[-11 -63 -48  49 -48  69 -79  21   0 -31  30 -51  64 -52  66 -56 -66  51
  84  53   7 -64 -15  52  12   6   9 -27  45 -28  63] : G
[ 38  86  60 -52  55  65  72  28 -11  68 -50   5  28  32   1  52  48  60
  28  16   1 -50  73 -50 -40 -44  56  61 -60  50  42] : R
[-57  -1  13 -27  60  -4  21 -79 -63 -26 -58  26 -51 -57 -65  47  32 -62
 -36 -59  23  38  -8 -53 -51 -49 -10 -12  45 -28  63] : H
[ 50  54  73 -63  46  29  37  20  30  23  -7  10 -29  33 -52  31  48 -26
 -25 -24  -5  33  43 -37 -68 -54  42  31 -50  71 -23] : T
which: [-79  21] => G
which: [ -7  10 -29  33 -52  31  48 -26 -25 -24  -5  33] => T
which: [-50  73] => R
which: [-11 -63 -48  49 -48  69 -79  21   0 -31  30 -51  64 -52  66 -56 -66  51
  84  53   7 -64 -15  52  12   6   9 -27  45 -28  63] => G
which: [48 60] => R
which: [-48  49] => G
which: [ 31  48 -26 -25 -24  -5  33  43] => T

[-18 -16 -55 -27 -67 -26 -18 -23 -56 -89 -17 -33 -38 -31 -36 -50 -48 -30
 -21 -45 -33 -14 -51 -91 -73] : N
[ 19  24 -56 -28 -56 -28 -18 -22 -59 -83 -18 -29 -38 -30 -38 -49 -44 -30
 -28 -45 -30 -14 -46 -87 -67] : P
[ 18  18 -55  28  54  25  18  22  52  78  18  24  38  31  37  47  48  27
  27  46  28  10  47  84  63] : D
[-21 -18 -55 -28 -59 -26 -13 -22 -57 -86 -20 -29 -37 -32 -35 -45 -46 -34
 -22 -45 -31 -12 -49 -90 -68] : S
[32 19 48 28 54 25 18 22 52 78 18 24 38 31 37 47 48 27 27 46 28 10 47 84
 63] : Z
[-18 -16 -60 -29 -57 -24 -15 -23 -57 -87 -18 -31 -36 -33 -39 -51 -47 -30
 -24 -48 -28 -11 -49 -96 -70] : Y
[26 20 55 31 62 28 17 28 63 93 20 31 45 33 42 50 51 32 27 51 32 19 50 97
 71] : M
[-15 -17 -56 -27 -58 -25 -13 -23 -55 -80 -16 -27 -38 -29 -36 -50 -48 -29
 -19 -46 -26  -9 -47 -85 -66] : J
which: [32 19 50] => M
which: [-13 -23 -55 -80 -16] => J
which: [-49 -44] => P
which: [32 19 48 28 54 25 18 22 52 78 18 24 38 31 37 47 48 27 27 46 28 10 47 84
 63] => Z

[-45 -34  23  10 -67 -10 -21  -1 -49   5 -51  54  30  -3  36  27  -8 -10
  16  17  37  19  44  41  24 -26   1   7 -67 -13   1  -2 -48   9  -6  -8
  10 -73  46 -11 -28   3  30  21  -1] : ser
[-11   2 -39  39  39  17  39 -29   6 -28  19 -61 -18 -13 -43 -26  37 -11
 -16  -5 -41 -28 -34 -22  -6 -22 -35 -37  70  12 -16   8  -2 -19  40  -7
 -19  14 -76  -7   8 -67  -5   4  33] : Zes
[-34 -24  39  -6 -68   0 -25 -17 -49  -9 -57  43  24 -18  32  10  10 -10
  38  12  22   2  21  51  13 -19 -19  33 -58 -51 -12  26 -37  24  -3 -35
 -30 -41  69 -12 -14 -18  20   2  20] : tur
[-11   2 -39  39  39  17  39 -29   6 -28  19 -61 -18 -13 -43   9  37 -11
 -16  -5 -41 -28 -34  23  -6 -22 -35 -37  70  12 -25   8  -2 -19  40  -7
 -19 -88 -76  -7   8 -67  -5   4  33] : kesi
[-10 -11   0  16 -22  -3   2 -31 -10  45  16  43  22  -2  38  30  25  -7
  21  -5 -50  38 -12  59 -15 -17  27   8  12  32  47 -89 -22  -2 -11 -45
  25  17  69  22 -32  22  41  33  -9] : Zol
[-73  44   0 -14  27 -23 -14  35  42  50  47  24  -1  39  13  20 -34  14
 -18 -13   0  29  15 -11 -10  39  51   6  -2  52  35 -55  33 -10 -29  22
  51  39  19  23   0  78  -3   2 -55] : Lole
[-11   2 -31  39  39  17  39 -29   6 -28  19 -61 -18 -13 -43 -26  37 -11
 -16  -5 -41 -28 -34 -22  -6 -22 -35 -37  70  12 -16   8  -2 -19  40  -7
 -19  14 -76  -7   8 -67  -5   4   0] : baf
[ 42  24  35 -62  19  -6 -36  28  19 -18 -11   3 -28  15   3 -36 -33   7
  10   4  29 -10  -4 -28  -6  43   0  38 -28 -53 -21  70  43  42 -16  20
 -38  52  32  -1  36  33 -48 -54  -9] : reseg
[ 13  16  25 -43  10  10 -16   7  -1 -39 -22 -27 -24 -15 -19 -43  -8  -1
   6  11  23 -36 -20 -27  -2  12 -30  21  -7 -69 -41  98  29  34   5   5
 -61  23   2 -17  35 -29 -39 -47  20] : zopi
[-10 -11   0  16 -22  -3   2 -31 -10  45  16  43  22  -2  38  30  25  -7
  21  -5 -50  38 -12  59 -15 -17  27   8  12  32  47 -89 -22 -15 -11 -45
  25  17  69  22 -32  22  41  33  -9] : Nit
[-20 -16 -40  48  17  -3  25  19  10 -21  13 -36  11   7 -40  21 -11  11
 -49  -2  24  -7  35 -44  22  -5   3 -52   4  53 -10 -16 -11 -28  25  63
  44 -60 -94 -10  -6 -20 -11  23 -13] : mizig
which: [-73  46] => ser
which: [-73  44   0 -14  27 -23 -14  35  42  50  47  24  -1  39  13  20 -34  14
 -18 -13   0  29  15 -11 -10  39  51   6  -2  52  35 -55  33 -10 -29  22
  51  39  19  23   0  78  -3   2 -55] => Lole
which: [  7 -40  21 -11  11 -49  -2  24  -7] => mizig
which: [-10 -11   0  16 -22  -3   2 -31 -10  45  16  43  22  -2  38  30  25  -7
  21  -5 -50  38 -12  59 -15 -17  27   8  12  32  47 -89 -22  -2 -11 -45
  25  17  69  22 -32  22  41  33  -9] => Zol
which: [ -9 -57  43  24 -18  32  10  10] => tur

[ 62  -1   8  25  18 -39 -47 -61 -41 -18  10  -1  11  14 -13 -23  -2  14
  -4 -15 -29   6 -15  43   5  73  24 -35 -51 -40 -12  12  33  48 -76 -14
 -15  -5  61  20 -37  67  33 -29 101 -41 -48  47   1 -54  10 -41 -16 -51] = dafov
[ 42  -3   4  28  26 -62 -56 -49 -41  -6   8  -2  22  20  12 -28 -43  44
 -11  -7  27 -16 -12  -7  13  41  35 -25 -37 -21  -9  -6  36  30 -49  -3
 -16  -8  69  24 -43  66  38  -7 108 -50 -30  58  -4 -18  -3 -16 -27 -30] = limok
[ 76  -4  -2  33   8 -21 -49 -57 -43 -19 -15  -1  16  33  -5   0 -14  10
  -8   2 -26  -3 -14  37  -1  47   9 -24 -42 -33  -8  18  29  39 -70   4
 -31 -27  34  35 -34  66  19 -25 108 -51 -63  59  -2 -33 -12 -31 -30 -51] = zoniv
[  1 -20  -4  37  15 -23 -57 -53 -41  -9   1   0   9  21 -14  -5   6  14
   1 -15 -41   6  -7  37  -3  63  13 -30 -55 -40  -6  28  32  55 -78  -9
 -18  -9  31  25 -24  59  25 -46  95 -31 -58  66  14 -54  23 -49 -25 -55] = Gigog
[ 78  -2 -11  25  16 -11 -51 -46 -45  -1 -27  11   5  26  -6  -2 -26  10
  -9  11 -45   5 -29  33  -7  40  17 -24 -25 -31 -11  25  13  41 -72  14
 -33 -27  35  42 -20  59  30 -29 107 -36 -54  76   0 -58  -2 -24 -27 -49] = ketu
[ 71 -24   2  33  27 -34 -62 -60 -16  29 -24  -6  -1   9  -7 -11 -31  11
 -15   5 -36  14 -35  54   3  52  28 -21 -21 -32  -7   7  10  37 -77  -2
 -37 -27  59  37   4  53  35 -14  95 -36 -29  83   9 -32   8 -15 -20 -21] = Guzi
[ 57 -18  10  35  22 -52 -48 -68 -26   3  -9 -20  20  17  -3 -24 -20  10
 -11   0 -16   3 -25  60  17  64  30 -20 -41 -34 -10  -9  24  34 -67 -15
 -34 -13  69  26 -21  68  28  -6  98 -55 -27  57  -4 -16 -13 -21 -25 -22] = nutu
[ 56  -1  -5  21  21 -29 -35 -44 -52  -9 -12   0  19  18  -4 -20 -22  16
  -7   3 -37   0 -31  42   0  47  30 -28 -33 -31 -15  12  19  44 -61  -3
 -34   5  55  32 -35  67  38 -19 105 -48 -30  54  -7 -58 -13 -23 -27 -38] = sumet
[ 91 -19   5  30  16  -2 -53 -46 -20   3 -13 -11  -3   1 -19  14  -7  44
 -12 -11 -43  13  -7  27 -16  41  20 -36 -21 -32 -11  24  35  51 -94 -10
 -24 -28  51  33  -6  43  36 -38  93 -42 -53  61  27 -51  17 -38  -6 -48] = kom
[ 62   5  -3  24  33 -26 -42 -38 -46  -4 -12 -18  20  24   3 -22 -13  29
   3  11 -47  12 -20  33  19  49  42 -14 -29 -27 -23   0  31  36 -64  -6
 -13 -13  63  31 -15  58  40 -34  96 -42 -29  68  13 -49   1 -36 -20 -39] = kenon
[ 56  -8   7  16  27 -36 -46 -31 -37  -6  14   0   7  -7  -3 -14 -23  39
 -13 -15 -35  10 -32  35 -14  41  41 -45 -18 -20 -14  11  42  45 -67 -11
 -11   2  81  22 -40  49  56 -20 104 -49 -28  44  13 -53  13 -22  -6 -39] = Fim
[ 54   3  -6  22  24 -44 -65 -41 -46  -3   6  23   4  18   6 -18 -30   3
  -8  -3 -39   9 -40  39  -6  50  27 -33 -31 -23  -7  19  29  39 -59  11
 -11 -16  53  30 -41  58  43 -23 110 -31 -48  71   2 -48  18 -20 -23 -47] = kiloz
which: [ 69  26 -21  68  28] => nutu
which: [ -7  44 -12 -11 -43  13  -7  27 -16  41] => kom
which: [  1 -19] => kom

[-55 -39 -37 -51 -15 -53 -30 -62 -23   7  -1 -24 -45 -46  -5  -2 -33 -19
 -40 -86  -8 -37 -45 -52 -15 -15  -2  -7 -10 -47 -20 -44 -65 -22  -5  -7
 -12   1 -18   8 -57 -59 -14 -37 -11 -22 -36 -61  -7 -77] = mepez
[13  9 37 64  3 42 44 70 33  7 -1  5 58 43  7 16 17 22 40 89  4 31 23 39
  6 26 22  3 18 53 14 38 61 21 19 15 30 14 11  8 57 49 17 31 15  9 28 46
  1 52] = Til
[  7  -1   5  58  42   7  16 -57 -21  -7 -25 -12 -45 -26  -1 -13 -46 -38
 -57 -84 -19 -28 -28 -32  -9 -43 -13 -16 -11 -39 -44 -25 -54 -10 -10 -32
 -20 -12 -15 -13 -48 -42 -13 -15  -6 -44 -29 -46  -8 -64] = disa
[ 51  37  25  44   1  53  57  81  30   2   0  -1  65  36  -2   3  26  31
  56 112  10  30  36  41   0  38   9  -9  17  63  24  46  75  21  16  17
  28   5  15  -2  71  58   8  35  13   9  36  64  -9  72] = Fedar
which: [ 5 15 -2 71 58  8 35 13] => Fedar
which: [ -8 -64] => disa
which: [13  9 36 64] => Fedar
which: [58  8 35] => Fedar
which: [ 7 -1  5 58 43  7 16] => Til

[ 28 -28 -76  -4 -32   4] = Mitad
[-33 -60  19  47 -67  52] = filun
[  49   -8  -11  -13 -106   44] = niku
[-54 -33 -60  19  46 -67] = zusov
which: [ 47 -67  52] => filun
which: [ 19  47 -67] => filun
which: [-54 -33] => zusov
which: [-33 -60  19  46 -67] => zusov

[ 17  -5   5 -29 -27 -18  26 -13 -33  23] : tufit
[  7  73 -21  -6  -9  39  17  33 109 -52] : sodus
[ 73 109  -9  33  39  17 -21  -6   7 -67] : mebe
[-15 102  33  17  -9  39   6 -27 -29 -20] : peb
which: [-9 33 39 17] => mebe
which: [ 73 109  -9  33  39  17 -21  -6   7] => mebe
which: [ 7 73] => sodus

[  10  -36  -25   21   33  -47   76   59   13    1   38   39   39   49
 -103  -82  -25   45   -3   28  -10   15  -14   15  -11] : zevop
[ 24 -36 -24  17  23  -6  44 -11  47  -6  -2  24  31  23 -57 -16 -18  18
   5  15  -9   3 -24   0  -9] : ruba
[ 25 -40 -27  24  26  -9  54  25  23  17   3  32  38  29 -68 -27 -23  23
   8  19  -9   6 -26  -1 -11] : Reped
[ 24 -42 -28  27  29 -12  61  31  26  18   8  37  42  34 -76 -35 -26  27
   9  22 -10   8 -27  -2 -12] : Mivet
[ 20 -44 -29  30  33 -26  74  48  26  14  22  44  47  44 -94 -60 -29  37
   6  27 -11  12 -24   3 -12] : Risa
[ -3 -16 -12   4  20 -50  49  47  -6 -11  37  19  17  35 -73 -72 -11  36
 -12  18  -5  11   2  22  -5] : tisiv
[ 23 -33 -23  15  21  -6  40  12  15  14  -4  21  28  21 -53 -13 -17  16
   4  14  -8   2 -22   1  -8] : Vivi
[  0 -21 -16   8  25 -54  59  54  -2 -10  41  25  23  41 -87 -81 -15  41
 -11  22  -7  13  -2  23  -6] : migon
[-44 -29  27  33 -26  74  48  19  20  16   0  28  34  26 -62 -21 -21  20
   7  17  -9   4 -25  -1 -10] : Kudeb
[  16  -41  -28   27   34  -37   77   55   21    8   31   43   45   47
 -101  -73  -28   42    2   28  -11   14  -20    8  -12] : gug
[ 23 -43 -29  30  31 -18  67  39  27  17  14  41  45  39 -84 -46 -28  32
   8  24 -11  10 -27   0 -12] : Lavu
[  4 -29 -20  14  29 -53  69  59   4  -5  41  32  31  47 -98 -85 -20  45
  -8  26  -8  14  -7  20  -9] : Giru
which: [-44 -29  30  33 -26  74  48] => Risa
which: [ 44 -94 -60 -29] => Risa
which: [ 26 -62 -21 -21  20   7] => Kudeb
which: [ 47  -6 -11] => tisiv
which: [ 32  31  47 -98 -85 -20  45  -8] => Giru
which: [-47  76  59  13   1  38] => zevop
which: [ 27  34 -37  77  55  21] => gug

[ 34 -13 -32 -43   0  28  -6  -5  13 -30 -85  38 -32 -41 -50  54  17  17
  20  13 -46 -17  24   0 -37  14 -42 -18  -1 -77  50 -38  24   7] -> pena
[ 53  50  44 -22  -5  73 -62  49  -6 -34  19 -60  27 -23  32 -45 -51 -37
  52 -64  47 -48  52  52 -19  61  46  41 -46  19   8  46  50 -67] -> fubim
[ -3 -22 -74  15  44  18 -29  23  48 -48   5 -15 -67   8  33  25 -24  54
  20 -45  43 -11  24  46 -32  27 -74 -60 -13   6 -35  50  24 -31] -> Vam
[ -6  38  38  24  -6  19  -5 -34 -62  49  73 -17  30   4  75 -44 -25  -8
  19 -21  66  -3  12  36 -15  22  37  31 -27  68 -10  62  15 -21] -> pemeb
which: [-60  27 -23  32 -45 -51] => fubim
which: [ -5  73 -62  49  -6 -34  19] => fubim

